Read these off the grid that follows.
1) Which number is the largest entry in the first row?
2) Which number is the third entry on the diagonal from the top-right corner?
3) Which number is the entry just right of 323?
4) Which number is the entry directly above 688?
5) Which number is the first entry in reading order?
6) Which number is the fourth entry, reading row by row?
7) Which number is the first entry on the diagonal from the top-right corner?
8) Which number is the 2nd entry on the main diagonal?
649,509,675,513,860,609,508,260,545,576,716,647
628,509,969,545,687,650,393,688,462,496,477,667
628,509,675,822,687,609,658,297,557,496,477,768
585,622,675,456,687,691,393,621,382,771,300,577
628,404,562,276,687,599,548,398,419,607,479,418
749,509,738,716,634,493,393,462,343,495,414,667
528,549,675,372,608,609,393,405,307,685,617,576
628,586,675,631,687,760,374,529,382,345,387,667
471,413,675,678,701,609,366,637,341,533,616,621
626,509,493,545,847,651,360,431,382,496,731,633
773,521,625,426,682,657,584,413,487,323,477,737
651,640,675,545,477,609,393,431,330,496,477,728
667,509,675,545,792,609,371,753,382,505,501,766
525,424,675,712,728,609,756,272,520,514,580,667
614,707,626,545,552,661,393,451,221,496,477,714
1) 860
2) 496
3) 477
4) 260
5) 649
6) 513
7) 647
8) 509

Read these off the table that follows. Rows and columns are numbered from 0.
1) The entry directly below 6394?
2) The entry just right of the smallest entry?
3) The entry just right of 5635?
4) The entry in the top-left corner?
5) The entry at row 0, column 1?
6) The entry just left of 7096?
7) The entry directly above 6818?
8) The entry at row 1, column 2?
[[6901 7598 6871 6590 5955 6170 5583 5635 7518 4884 5775 6487]
 [6797 7775 7033 6723 4885 5785 7118 4658 7077 8619 7134 7006]
 [7251 7274 6763 7716 5994 6296 5940 5711 7615 7183 6415 6479]
 [5691 4339 5444 7016 7944 6702 5437 7836 4930 5922 5711 5617]
 [7195 8069 7073 6700 6375 6321 4605 5848 8190 2630 4955 6377]
 [6370 6199 5988 5427 5262 6131 7138 5916 6604 7193 6903 6074]
 [5176 4937 5189 2951 5535 6133 7148 6780 5291 4335 6246 5474]
 [8079 4301 4563 7232 6148 7399 6524 8182 8701 7911 7193 4325]
 [7382 6950 6516 7728 5469 6286 6765 5602 7660 9091 7198 6394]
 [6367 7170 6818 6645 5849 5956 6322 5400 6428 6891 6365 6774]
 [5892 7096 7463 9170 8675 6206 3753 6282 5141 4647 4519 7230]]
1) 6774
2) 4955
3) 7518
4) 6901
5) 7598
6) 5892
7) 6516
8) 7033

Read these off the table that follows.
1) Read off the entry just right of 478.
2) Read off the 1st entry in reading order.
3) Read off the minimum.
4) Read off the third smallest entry.
((377, 249, 412, 573, 340, 725, 694, 493, 857, 510), (612, 402, 536, 749, 478, 516, 551, 584, 431, 600), (565, 270, 384, 667, 406, 652, 569, 612, 578, 510), (475, 438, 596, 448, 775, 377, 171, 451, 170, 466), (580, 99, 392, 510, 605, 670, 435, 398, 76, 590), (536, 175, 328, 764, 452, 897, 476, 453, 437, 771))
1) 516
2) 377
3) 76
4) 170
